Here are some points, one per row:
 10  51  16   2  35  -3   8  47 -22  19 -36  41 -21 -18 -27  67   2  -3  17   9 -14 -27   6  16  -8 -17   7   4   7  -6  33  29  -1  42  -1
 -3 -13   0   3   0  24  30 -13 -12   6  36 -24 -14  14 -15   2 -30 -15  18  23  -4  -5 -15  35  23  29  18 -19  13 -10 -19 -26 -26  -8  -2
-15  35   8 -18 -36  -9  13  89  22  31   2  -3 -22  -3 -26  41 -13  -4 -23 -28  -4  35   4  19  66  51 -21 -31  15  -7  45  13 -27  -7  -9
 -8  34  32 -20 -24   4  -8  35  44 -19 -32  13  19  -9 -16  53 -12  29  17   2   5  36 -17   0 -49 -12  -6  16  49 -29 -30   4  -1   4 -30
-18  39 -30  -7  52 -17  23   0 -22  24 -23  12  -7  32 -16 -36 -13  -6 -18  -1 -11   9   1   8 -20 -20  17  -1  -2  -5 -25   3 -14  -3 -26
  6  20 -18  -1  40   1  24  -4 -19  28 -18   3 -27  18   0  -2  11   2   9  15 -25 -18  20   0  -9  -7  31  14  29 -15 -27  -8 -14 -20  -5
-14 -15  -1  11  38   8  44  58 -17 -41  35  -4  18  34  21  -8  45   8 -18  -8   4 -23  -9 -12 -22  12   5  -8  -1   8   4 -28 -26 -22  52
-28  24  42  34  19  -9 -21  -6 -22 -12 -13 -16   1 -25  31 -19 -30 -10  -2 -40  27  22   4 -14  -9   2  25 -41  21  22  22  26  43 -22  17
  5 -10   4 -27  30 -18 -11 -23 -10   1 -37 -21  -4 -18  44 -26  38 -12  13 -11  -1 -12  -2  11 -17  25   0  15  21  -4  52  40 -26  -4 -19
  6  27   0 -46  39   8  18  26  -8 -13 -26  22   3  -6  22  39 -14 -19 -12  20 -29  18  11  15 -32   3 -20  28  25  -9  45  13 -26  56 -15
 25  31  -5  -5  14 -15 -16 -32 -26 -26 -22 -35  13 -13 -10  67  40  24 -26  14  -9 -40  -4  -9  25   2   5 -32  15 -12 -18 -15 -18 -27  -7
 13  -2  47 -35 -31  21 -19 -22 -24 -43  24 -47  -9  82 -17  -8  37 -23  15  -8 -44  34  25  -9   6  18  -3  38 -38   5 -13  -2  47   9  35
-18  36 -22  34 -38  -2 -41  24 -26  -8  31 -13  -3 -38 -38 -17  19 -21  31  27 -18  -6  26  -2 -20 -16  17 -28  15 -22 -21 -12 -11 -16   0
-10   2  53  24  13  18 -30  -8  -5  38  12 -11 -30  -8   5  -7 -18  26  18 -14  30 -17 -13 -15  -8 -11 -10  10 -17  41   8 -17   7  19  -5
-12 -28 -17  66  -6 -16 -30 -40   4  -2  -8 -28 -21  57   8  46 -53 -23   6   5 -25   8   3  14 -24  24 -59  -8 -48 -23 -19  83  -8  -3  66
 -9 -25  -4   4  32 -25  40  71 -20 -16 -26  -6  33 -31 -36  30  10 -20   1 -16  27  -1  -2 -11  27 -13 -19  19  -9  10  -2   2   2  25  14
 -7 -24   7  54   8  31  -8 -29  17 -24 -32 -21  94 -23  64 -23  58 -21   2 -20 -47  11  26  26  -7  56 -17 -18   5  12  22 -17  -3 -17 -14
-27  -7 -26  -8  31 -25  26 -13   8 -19 -37  38  -4  -4 -30  36 -23   6 -21  -4  26  27 -13   1  53  -8   6 -12   1  -7 -14   2   3  59 -17
-18   2 -28 -29 -19  19 -12 -16 -10 -11  31 -15  -5 -27 -40 -15 -35  69 -25 -41 -11  -1   1  -6 -15 -12 -21  18 -34  38  11   5 -11   0   3
 78 -16   8   5 -21 -19 -25  -6  16   3  12 -23 -20 -26  -5   1  47  15 -15   4  24 -17 -20 -28 -31 -20  18 -36 -21  25  16 -40 -21 -27  -7
 53  10 -15   9  -1 -11 -32  -3  36  23  39 -25  -7  -7   3  10  24  -9 -27  -8   9 -26 -12 -28  -4 -21  14 -29 -33  30 -32  -8   4 -21 -12
-21  39  44 -11 -34 -26 -24  31  17 -24 -24 -13  39 -19 -20  56 -15  11  -4  49   1  -5   9  -3 -20  13  13   4  40  -3 -24   8 -15  10  -9
 -3 -34  -8  16 -14   1  33 -18 -38 -31   7  10 -29  14 -10   4 -32 -24 -13  18   7 -27  18  27  -1  15  25 -12   4  -7   4 -35  -8 -20 -31
  2 -14   8 -20   1   7 -18  24 -14 -13 -50  -6  25  31 -11 -16 -22  28 -31  68 -20  10  -6  -3  38 -25 -34  -5  14 -23  16  -7  12 -32  -9
 57 -29  36 -16 -21  16  -3 -26 -29  39  18  42  26  -6   8 -23   5  37  16  30  13  17  16  -3 -20  14 -42 -31 -29  31  14   0 -16  -7  -9
-17  -1  -5  -4 -35  16 -49  56 -18  15 -18   4  26  39 -12  -8  -5  21 -26  56 -20 -16  -1 -19  32 -20  11 -23  23 -12  15   1  23  -8  -2
 25 -45   6  -3   4  16 -16 -13  27  11  27  25 -10 -19   7 -10  -7   9  12  31  11   2 -29 -13   7   5  23   7 -24 -28   6 -43   3  40   2
 -9 -31  16 -16  31 -10  57  48 -14  15 -24 -32  28 -12   1  31   8 -19 -15 -10   9  16 -12   1  34 -32 -55  31   1 -10 -13  -8  -2  29  -2
  4 -23  -9   3  -9 -30 -21 -30  27 -19  -1  43 -15   2  24 -13 -14  11  -9  19  24 -34  -4   7   1  -5  27  16  -7   3  -2 -15  -4  58 -23
 42 -38   3  30 -20  23   5  -6  19  -7  11 -34 -21  23   0   3 -23 -17   7 -31 -43  64  15  29  35  -4  44  -1 -15   1 -25  -5  14  62  13
 -9  21 -20  58 -33   1  53  10   1 -11  -1  -1 -14  25 -24 -10  46 -26   1 -61 -15  46   2 -28  -6 -19 -14  47 -12  20  -7  37   9  38  77
  9  -5  10 -19  25  -9 -14   2 -21  -2  -7 -12  -8  -8  19 -24  42  -8   5 -15  49 -15  29  14 -29   5  16  29 -10 -16  65  67   4  -2 -24
-20  25 -29  25 -14 -10 -38   8  -4 -13 -11  -9   5   4 -20  -5 -11   0  35  19   4  -8  -6  27 -25 -16  -9   9  20  -8 -13 -19  -8 -39 -20
-20 -16   9 -10  28 -27  28  -6 -37  31 -20 -13 -14  24  19 -17   5 -28   3  35 -14 -15  31  18 -48   1  20  -4  -4   4 -17 -46  -5  -5 -34
-14 -14  -2  17  34  17 -16 -12   0  -6  17 -35 -30  18  -3   0 -25   0  21  -6  -4   9  32   2 -12  -3 -11  -6  59  40 -11 -19 -19 -23  -7
-12  53 -21  -2  39 -10  -8  27  -2  22 -10  18  -1  -7 -20  42 -17 -27 -27   9 -17 -11  -1 -13 -22   6  -4  37  26 -11  20  42 -10  58  -4
 60  -9   1 -11 -32  27 -18 -28 -18  59  26  79  30  -1 -30 -10  -1  26  26  -8  18 -12  10  27 -29  -6 -17  -7 -11  36  17  28  13   4  10
 22   5 -30 -19  -9   0 -27 -16   1 -13  -9  -8  -8 -17  46 -11  72 -29 -55 -31  11 -17  -6  -5  -1  -4 -35 -22   3  -3 -44  34  17 -29 -24
 22  -4 -19  13 -17  11  -9  20 -15 -12 -26 -11 -19 -26   5 -17  -2  -5  25   1  52  26   7 -25   4  60  18 -21 -23 -21  -5  -9  39   7   9
-16 -17  -4 -10 -27  31 -38  55 -10   6 -17  14  11  26 -25   7  10  19  -3  44 -42 -14   1 -29  34 -15  20 -17  31  -9  27   2  20  -7  15
-25  28   0  34  17 -26 -18 -18   4   8 -19  44  79  -7 -30  77  -2 -19 -11 -54 -21  35  29 -16  15  -4   5  -2  11 -21   6 -20  -3 -39 -19
-21   7 -19   1  -6 -28  41 -25  25 -10  18 -17 -22 -10  14   3  47  32  20  14  34   9 -22   1  32   1 -12 -18  38  -5  38  54  96 -27  10
-23 -18 -22 -18 -15 -25  16 -13 -18 -10  -7  27  -4 -10  -6  47 -12 -11 -24  28   5  17  -2  -4  64   0  12   4  16 -12 -12 -11 -16  54   8
  5   7  13  -5  28   7 -11   4 -16  18 -15 -20  -6  -2   7 -13  46   7  15 -31  10  -8 -13 -38   5  29  27  28  14 -20  30  86 -24 -14 -23
-17  -2  46   9   8  27 -48  -1 -21   1 -10  14 -24 -21  42 -18  -7  -2  29 -27  48  18  16   2  -4   6  20 -17  32  20  16  17  25 -25  60
  3   4  -7  -6   2  10  -4 -26  53   1   7  37   1 -14 -32 -30 -28  17  14 -22  20 -25   4   1  13  -6   2  19   0   4 -28  -4  -3  48 -10
 -2  10   2  18  -8   3  56 -30 -17  -8   9   7 -26  21 -20 -25 -43 -11 -10   8   5  -6  -8  21  22   8  10  -8  17  -7 -19  -9 -11  -8  -9
 62 -11  30 -11 -17  -7 -23   4 -35  41  50  39  36  -6  12 -26   9  30  21  46 -30   8  -7  -4   2  36 -17 -39 -39  53   0  10 -21   0 -26
-31  18 -15 -13 -11 -31  14 -15  59  11  62 -18 -26 -17  -2  -7 -19  28  -6  30  -1 -21  -9 -10  13 -16   8 -20 -18   9  28   8  42  -9  -8
-19   2 -27   0  10  32  47 -22 -16 -12   2  16 -18  23 -33  -5 -18   7   5 -16   3   1 -20  32  -5   5   1 -15  28  -7 -30   0  10  -8 -14
  3  22 -29   4 -20 -13   9 -31  57   6  -3  29   1  -2 -16 -19 -45  -7   6 -15  26 -19   2  -2  18 -17   7  35 -12   6 -21   2 -21  36  -2
 51  -1 -34 -37   4 -13 -20 -12  46 -15  24 -18  -6  -2  21 -14  16   4 -41  -6   5  -5 -14  18 -20 -20 -20  11 -27  35 -22  -9  -7 -34 -30
 -5   1 -35  -9  12   2   6 -23  42 -22   9  43   6  -8 -15 -27 -22  13  28  -3  18  14 -31 -18 -10 -24  -8   9 -26 -25 -14  -4   3  50 -14
 12  -6 -12 -14   1   4   2  -7  10 -25 -23 -21   0 -11  33 -23 -16 -27  35   0  31  -1   8  53  40  46 -19   0 -14  12   4 -25  15  -7  -6
-13 -37 -11   1  40   6  52  59  -6  -8  44 -15  19  14  31 -29  27  -8 -19   9  -9   0  14  -8 -11 -10  -8   5   0  -3 -25 -17 -23 -30  42
 20 -26   6   0  -9  16 -20  -3  27 -15  31  44 -29  -8  15 -17  -4  17  14  26   6   0 -10 -16   9 -10  -5  12 -26 -36  15 -34  -8  24 -12
 -2 -14  51 -25  16  -2 -34 -15 -13 -20  43  -3   1   1   6 -16 -26  45   8 -33 -68 -31 -13  -3   7  19 -12  73 -37   3 -14 -26  34 -19 -22
Along one direction, these points spread out more than along any other. For each point below, how far along it does it lie, from 0 to 99? The average is 50, and the first point in the table lies past the average. One standard deviation of the points above along it is 16.
 23  22 -14 -26  27  15  17 -44 -11   6  29 -29   6  -4 -40  -8  21 -17 -27 -20  -6   5 -15   0 -19 -33 -29 -31  12 -27 -22 -19  -3 -33   1 44
-15  -1 -18 -35 -38   4  28  33 -25  -8  -3 -55  35   6  17  61 -17  85  -5 -11  -7  -9  11  -5  -4 -21 -18 -23 -16 -30  10 -16  -1  14  -1 60
-31   2   1  -1 -16  60  -3 -26  37  37 -52  22  -6   9 -10  -2 -23   6  -9  41 -13 -18  -3 -38 -16 -22  -9  -8 -27  82  27  -9  32 -25  -7 41
 -6   3 -14 -19 -23 -31  29 -22   3   2 -35   5  16 -15  28 -15 -19 -28  24 -55  -1 -22 -17  -6 -10 -20  14 -40 -14   3  -5  69  23 -44  17 47
 -1 -11 -24  -9 -24 -19  -9 -35  10  -5 -22 -28 -14 -14  32 -18   4 -23  25  -4  23  25 -10   5  26  57   0  -9   0 -12   6 -34   5   6  22 41
 -9  21 -38 -12  42  -5   4  16   4  18   3  21 -29  50 -28  -4   8  -3  18 -33 -41   0   5 -16 -21   1  14  10  36 -14  -4 -10 -10 -13   8 61
 -8   8 -19  17 -10  26  31 -21  -4  -8  36  -7  -8  20  -2   7 -27 -34  13  12   1   1   4 -17  28  17  30 -21   1 -19  -9 -17 -38 -10 -10 51
 -7 -13  38  50 -36   9 -33 -18  17  -6 -25 -21 -16  -8  -7  -9  45  -9 -14  17 -32  56 -10  64 -12 -19  30  17 -47 -19 -15  22 -28   7   3 44
-10  -7   7  18  19 -19  69  42 -13  11  19  -1  29   5   5 -33   4 -23 -33 -23  14 -33   1   7 -21 -17  -3  11   7  -3 -18 -21  -3 -33  51 53
-38   0 -19   2 -14   2  10   6 -14  46  49  21  14 -17  20 -10  10 -26 -23 -35  35   0 -26 -26  -9 -34  -7  82 -22  18  -5   2   4  19  21 49
 10 -29  50  15  -9  16 -26 -19 -14 -13  -4 -36 -20 -26  78  -8 -29 -31  12 -12   8  31  -3  -1  -8  -3 -13 -13  48   5  20 -13  13 -27  30 36
-18 -11  73   3 -39 -27 -31  -1  50  -5 -20  24   1 -20   6 -26  12  21   5  32   3 -48  13   4 -22  16  10  18 -32 -17   2 -31 -21  -7  -7 36
